Where one turn sends some rows of the set: a few examples, then the rows asked:
z_274: [-14  24 -40   3  10  20  16 -32 -21  24  -1  39   8 -50 -29  63 -20  26
   2   4  26  17 -52  -2]
z_143: [-10  48 -11  10  32  -5 -15 -29 -24  17  -2  13 -20 -11 -33   9  25  33
  26   5  16 -37 -77 -48]
z_313: [ 25  -8   7   6 -10  25  21 -30  -6  42  -7 -10  -8 -17 -54   5  10  50
  50  -4  35  12 -75 -29]
z_918: [ -3  38 -33   0  21  20  13  -3 -33  11   4  42   1 -40 -37  70   2  26
   6  12  27  -4 -25   0]
z_464: [ 29   0  -6  42  21  39 -33 -19 -32  20 -14   5  -7 -32 -25 -13 -14  23
   8  -8  48  12 -21  -5]
z_772: [ -7  23 -41  -4  12  33   4 -22 -20   3  19  30   7 -56 -27  58 -15  34
  -2  12  24  -2 -34  -3]
z_524: [-18  38 -11  -7  14 -12 -31 -20 -30  19  -2   9 -15   1 -33  -2  26  25
  27   4  13 -36 -58 -30]
z_187: [ -2  42 -30   2  37   2 -17 -20 -15  10   3  12  -6  -7 -15   9   9  29
  28  14  -1 -37 -70 -44]
z_768: [  4 -15  17  25  43 -16  -8   5   7  26 -16 -11 -12 -35 -33  10  16  11
  16  14  26  30 -62  17]
z_644: [ 32  -3  10  -2   6  21  12 -23 -10  32   3   5 -15 -34 -55  20  -9  68
  45 -26  36  11 -79 -21]
z_973: [  4   2  -2  40  30  27 -31 -17 -34  -1 -10   5   3 -38 -29  -9  -2  16
  17  -8  53  14 -15  17]
z_963: [-19  37 -19   9  25  11 -22  -7 -21  14  -9   1 -13   3 -30   7  29  18
  23  24  21 -37 -62 -35]
z_61: [ 27   4   7  -2 -23  34  20 -22  -9  37   2   4  -7 -20 -47  35   8  58
  41  -5  24  13 -61 -42]
z_564: [ -4  13  -6  19  51  18  13  -3  11  -2   1   5 -17 -26 -51  32  26   9
  11  31   7  42 -64  -9]
z_836: [ -3  16 -37   8   8  25  35  -3 -20  12   6  31  17 -52 -35  60   1  18
   4  12  20  14 -28   1]
z_667: [ -6 -43   7   4  11  27   9 -12  -1   3 -12   4   2 -33 -35  19  24  20
   8  14  -6  28 -78   4]
z_559: [ 13  18   5  41  29  32 -40 -14 -33   0  -7  -5  -9 -37 -16 -15 -18  43
  25 -15  46   7 -30  -4]
z_901: [-26   8  21   4  28   5   5   9 -15 -24 -16  -1 -11 -23 -34   5  17  17
  31   4 -13  35 -55  22]
z_984: [ 12  29  11   9  -5 -28  15 -45 -32 -15 -10  16  -3 -46 -23  21   8  11
  32 -32 -10   0 -19  -2]
z_929: [ 18  12  12  31  17  18 -47 -31 -27 -16 -17  -2  -3 -30 -18   5 -20  32
  23  -9  47   9 -22  10]
z_3: [ -3  -8  -4   6  16 -28   5  10  -7 -14 -28  13 -19 -13 -24  20  36  13
   3  25   9  18 -74 -13]
z_722: [ 33   3  15   3 -13  17  22 -34 -12  45 -13  -2 -13 -40 -47  38  -6  50
  41 -18  30   8 -74 -24]
z_262: [  3  22  26   7  -5 -29  26 -28 -22  -8  -2   6   3 -33 -44  20  38  17
  40 -31 -12  -3 -23   0]
z_406: [  8  23  23  20   7 -22  17 -40 -25   5   2  22   7 -45 -32   8  20  20
  46 -37  -9   5 -10   4]
z_460: [  4  35  19  25   3 -26  14 -30 -25 -12  -7   9 -13 -36 -28  31  20  16
  25 -51 -16  -6 -33 -12]

z_3 moves to z_768
z_406 moves to z_61
Where do these go?
z_772 moves to z_984
z_963 moves to z_973
z_929 moves to z_274

